Rotation paths and how fast each direction turns (degrees a step)
Each turn is a multiple of 5 degrees from 10 to 175, or 0.
Each row of a path follows its step; steps can be skipped.
Rotation 1:
step 0: [ 0.64 -1.96  1.83  1.03  1.20 -0.53 -1.27  3.55 -1.92  0.60 -1.60  0.56
 -2.75  1.24 -0.07 -3.31  3.82 -1.10 -1.37 -0.15 -2.21 -1.44 -0.64 -0.70
 -0.05  1.59  1.11  1.16  2.93 -2.17  0.57]
step 1: [ 0.51 -1.89  2.23  2.70 -0.72 -4.12 -0.51  2.04 -1.41 -0.03  0.60 -2.50
 -2.05 -2.98  0.59  2.20 -1.66 -0.17  1.58  1.20 -0.91 -0.94  1.87  1.93
 -0.63  1.16 -0.26  3.22 -1.87  1.25  0.25]
step 2: [-2.14 -1.59 -1.47 -0.76 -3.06  0.13  1.85  0.80 -2.50 -1.57 -1.13 -0.56
  0.99 -1.21  0.11  3.85 -0.54  4.62  1.24  0.71 -0.16  0.60 -0.49 -1.99
  3.25  2.14 -0.20 -1.35  0.58 -0.76 -0.56]
step 3: [-3.74 -1.36  0.41 -2.08  1.07  0.52  1.60  3.17 -1.51  2.71  0.96 -2.32
 -0.21  2.47 -1.00 -1.26  1.48 -2.44 -0.36  1.18 -2.52  0.89 -2.35 -0.63
 -0.44  1.06  0.08 -2.19  2.60 -1.22  0.18]
step 4: [ 1.58  0.35  2.31  3.32  0.75 -3.69 -0.51  0.34 -2.71  1.31  0.89 -2.45
 -2.77 -1.93  2.34 -0.94  1.73 -1.78 -0.77  0.71  0.41  2.56 -0.31 -1.22
 -0.43 -0.92 -1.74  2.01  1.04 -1.21 -2.12]
step 5: [ 1.34 -2.35 -1.34  1.08 -3.48 -0.53 -0.37 -1.46 -2.08 -2.85 -1.94 -3.10
 -2.24 -0.23 -1.63  0.74 -0.26  3.33 -1.13 -0.28 -2.63 -1.77  0.25 -0.79
  1.69  1.51 -1.28  2.59  0.16  0.27  0.72]
step 6: [-1.83 -3.10 -1.72 -3.17 -0.83  0.63  1.55  0.94 -2.66  1.11  0.96 -3.35
  1.05  0.48 -0.19  1.84 -0.38 -1.69  1.57  3.17  0.72 -0.73  0.40  1.25
  1.27  1.12  4.06  0.07  0.99  0.41  0.96]
step 7: [-1.36  1.01  0.84  0.95  0.86 -2.79  0.88  0.82 -1.34  0.98  0.84 -0.46
  0.35 -3.09 -0.73 -0.85 -1.19  0.12 -2.80  3.20  0.85  4.28 -2.48 -2.00
 -0.60  0.80  0.91 -2.05  3.21 -1.09 -1.62]
step 8: [ 0.21  1.33 -0.95  1.89 -0.16 -0.16 -0.65 -0.13 -0.30 -1.39  0.32 -4.89
 -2.74  0.32 -1.85  1.97  1.13 -0.75 -2.94 -3.53 -2.43  0.01 -2.45 -0.22
  0.74 -0.80 -2.69  0.95  1.87  0.21 -1.56]
step 9: [ 1.54 -2.72 -1.34 -1.18 -0.64 -0.73  0.24 -1.45 -3.81 -1.48 -0.14 -1.27
 -1.34  1.05  2.99 -0.29  0.04 -2.19  0.35 -0.62  1.09 -3.08  1.67 -0.72
  2.19  0.41  2.16  2.16  3.62  1.21  0.49]
step 10: [-2.15 -2.73  0.57  0.54  0.49 -1.76  0.31 -0.43 -0.47  1.15 -0.89 -0.19
 -1.34 -1.10 -3.30 -0.47 -3.41  1.99 -1.98  2.96  1.68  1.12  1.30  1.58
 -0.93  2.77  3.62  0.93  2.10  0.21 -0.60]
step 11: [-1.77  1.70 -1.42  1.31  0.89 -0.31 -1.52  2.63 -1.00 -0.01  2.25 -2.78
  0.44 -1.76 -0.88  5.07  1.66  2.27 -2.68 -1.02  0.26  1.35 -2.46  0.86
 -0.06 -1.57  1.79 -1.53  1.06  1.12 -0.23]
[ 0.49 -0.21  0.75  1.46 -0.26  0.42 -0.36 -0.99  0.63  0.07  0.13 -0.14
  0.35  0.35 -0.30  0.94 -0.12  1.02  0.07 -0.23 -0.55  1.49 -0.38 -0.56
  0.42  0.50  0.19  0.18 -0.26  1.27 -0.76]  120
[ 0.71  0.27  0.46 -0.57  0.74  0.07  1.35  0.03 -0.30  0.58  0.72  0.02
  0.15 -0.56  1.33  0.34 -0.28  0.86 -0.12 -0.10  0.07 -0.68 -0.08 -1.35
  0.04 -0.93  0.88  0.74 -0.37 -0.07 -0.82]  145
[ 0.14  1.08 -0.03  1.23 -0.02  0.85 -0.35 -0.11 -0.66  0.06 -0.34 -0.30
  0.62 -0.27  1.24  0.26 -0.77 -0.78 -0.88 -0.24 -0.54 -0.61 -0.08 -0.04
 -0.16  1.37 -0.31  0.86 -0.42 -0.63  0.73]  95
[ 0.86  0.87  0.19  0.00 -0.03  0.17 -1.96  0.82 -0.05  0.20 -0.22 -0.21
 -0.44 -0.77 -0.27 -0.41 -0.58 -0.23  0.75  0.11 -1.06 -0.52  0.13 -0.29
  0.75 -1.13 -0.42  0.29  0.55  0.34 -0.79]  95
[ 0.04  0.11  1.21  0.86  0.42 -0.16  0.48 -0.38  0.58 -1.04 -0.59 -0.08
 -0.61 -0.49  0.26 -0.21  1.79 -1.18 -0.77 -0.10 -0.56 -0.32 -0.85 -0.21
 -0.06 -1.03 -0.15 -0.22 -0.03  0.08  0.13]  90
[ 0.24 -0.32  0.31  0.71  1.01  0.79  0.41  0.14 -0.20  1.90 -0.46  0.91
 -0.51 -0.14 -0.87 -0.62 -0.06 -0.95  0.31  0.80  0.11  0.53  0.04 -0.50
  0.08  0.22  1.01  0.11  0.59 -0.02  0.74]  110
Rotation 2:
step 0: [ 0.26 -0.21 -1.28 -1.00 -3.45 -1.11 -0.83  1.14 -2.60 -0.61 -2.89 -2.46
 -1.28  2.53  0.59  1.70 -3.27  1.55  0.41  1.15 -2.15 -1.24  0.80  0.10
 -0.26  1.69  0.50 -0.45  1.14  3.45  1.54]
step 1: [ 0.04  0.68 -1.20  0.21  1.33  0.57 -1.96  1.92 -1.51 -0.43 -1.49  0.47
  1.04  3.62  1.07  1.59 -1.93 -2.01  3.02  1.38 -0.54 -2.74 -2.27  2.71
  0.11 -0.21  2.10 -1.98  1.10  2.66  0.48]
step 2: [-0.37  0.99 -1.08 -1.31 -2.40  1.31 -0.12  1.43 -0.01  0.59 -2.62  1.83
  0.58  0.96 -0.02  2.22  0.04 -0.79 -0.99 -0.92 -0.78 -3.94 -3.02  0.51
 -1.73 -2.34  2.16  1.90  2.98  1.72  1.72]
step 3: [-0.41 -1.36 -3.32  1.28 -0.51 -1.65 -3.03  0.63 -0.12  1.78  0.04  0.81
 -0.60  0.88  1.69  2.19 -0.24 -2.87 -0.43 -1.73 -3.73 -0.30 -1.30 -0.91
 -2.27  0.03  1.29  2.65  0.69  2.82  0.52]
step 4: [-0.82 -0.53 -2.39 -1.18  0.07  0.15 -0.24  3.25  0.31  2.06 -0.40  3.01
 -2.56  1.90  0.17 -2.84 -1.67 -1.94  1.34 -1.07 -0.32  1.09 -1.36  2.17
 -1.78 -1.52  0.37  2.56 -0.17  2.59 -1.78]
step 5: [ 2.59 -1.61 -2.09 -2.51 -1.53 -0.72  0.99  2.03 -1.81  2.39 -1.57  2.04
 -4.44 -1.82 -0.34  0.56 -0.18  0.54 -0.77 -0.03 -3.67 -0.59 -0.79  2.15
 -0.48 -0.27  1.05 -0.30  0.22  0.30 -1.20]
step 6: [-2.12 -2.08 -1.91 -2.98 -1.24 -0.90 -1.99  2.80 -1.92 -0.02 -1.24 -1.00
 -3.18  1.35 -0.09  2.62 -1.06  1.46  1.91  1.53 -2.04  0.88  2.13  0.82
 -0.19  1.55 -0.18  0.15  1.28  2.20 -0.97]
step 7: [ 1.87 -0.15 -2.06 -2.68  0.27  0.64 -0.19  0.15 -2.65 -1.31 -1.72  0.12
 -0.62  2.12  0.12  1.45 -2.90 -0.06  2.38  4.07  0.56  0.12 -1.39  1.71
 -0.87 -1.69  2.29 -1.16  1.02  2.62 -1.24]
step 8: [-1.27  1.03 -0.78 -1.80 -1.07 -1.29  0.29 -1.80 -1.96 -0.61 -3.62 -0.48
 -1.17  0.59 -0.20  2.33  0.34  0.99  1.11 -0.08 -1.62 -3.42 -3.31  1.72
 -1.38 -0.52  1.13  0.19  3.07  2.74  2.00]
step 9: [-1.20 -0.08 -2.16 -0.97 -0.33  1.03 -2.04  1.05 -2.65  1.19 -1.62 -0.53
  0.86  1.49  3.76  2.29 -0.24 -2.50  0.64 -1.61 -0.47 -0.38 -2.24 -1.15
 -0.86  1.23  1.99  1.12 -0.02  3.94  1.93]
step 10: [ 1.10 -0.62 -1.48  1.58 -1.53  1.15 -1.16  1.19 -0.51  2.01 -2.16  3.16
 -0.55  1.38  1.06 -1.56 -2.13 -2.53 -0.58 -0.70  0.25 -0.54 -1.94  2.50
 -0.93 -1.53 -0.98  1.81  2.28  4.25  0.88]
step 11: [ 0.38 -1.76 -1.78  0.88 -0.91 -0.77 -1.50  3.39 -0.73  0.87 -3.11  1.33
 -3.96  0.63  0.97  0.37 -0.32 -0.57 -2.06 -1.76 -3.81 -1.91 -2.31  1.65
 -0.06 -1.19  1.20  1.05 -1.47 -0.15 -0.01]
[-0.69  0.15  0.23 -0.62  0.66  0.27  0.08 -0.45  0.57  0.08 -0.27 -0.69
  0.75  0.95 -1.32  1.44 -0.88 -0.26 -0.33  1.08 -0.47 -0.71  0.30  0.05
  0.57 -0.36  0.79 -0.38  0.53 -0.63 -0.42]  60
[-0.87 -0.70 -0.40  0.44 -0.61 -1.14  0.20 -0.36 -0.13 -0.86  0.97 -0.29
 -0.45  0.49  0.36  0.52  0.11  0.26  0.16 -0.77 -0.82 -0.44 -0.55 -0.67
  1.93  0.50  0.00  0.24 -0.18  0.33 -0.55]  130
[ 0.09 -0.06 -0.58  1.43  0.28  0.27  0.03 -0.31 -0.02  0.19  0.53  0.43
  0.23  0.71 -0.17 -0.74 -1.31 -0.65  1.25  0.89  1.23  0.14  0.06  0.42
  0.30  0.29 -0.24  0.15 -0.03  0.72 -1.27]  120
[-0.54  0.21  0.64  0.45  0.28  0.19 -0.45  0.62 -1.13  0.97  1.11 -1.07
  0.20  0.26  0.06  0.14  0.42  0.57 -0.61  1.27 -0.64 -0.44 -0.50 -0.17
 -0.82  0.76 -0.77  0.81 -0.59  0.40 -0.27]  125
[ 0.26  0.27  0.11 -1.31 -1.17  0.58  1.11  0.66 -0.01  0.04  0.59  0.05
  0.34 -0.06  0.82 -0.33 -0.88 -0.02 -0.85  0.59  0.99 -0.06 -0.38 -1.17
  0.42 -0.58  0.84  0.57 -0.56  0.24 -0.33]  145
[-0.47  0.22 -0.46 -0.65  0.02 -0.56  1.49 -0.33 -0.50 -0.17  0.31  0.18
 -0.91 -0.40 -0.10  0.69  0.53  0.62  0.52  1.27 -0.03  1.91  0.49  0.75
 -0.11  0.39  0.21  0.10  0.05 -0.31 -0.31]  45
[-0.48  0.21 -0.25  0.06 -0.70  0.95  0.57  0.28 -0.41 -0.31 -0.73 -0.20
  0.15  1.27 -1.55 -0.35  0.07  1.32  0.18 -1.19  0.40  0.33  0.29 -0.27
 -0.22  0.18 -0.43  1.31  0.33 -0.06 -0.02]  175
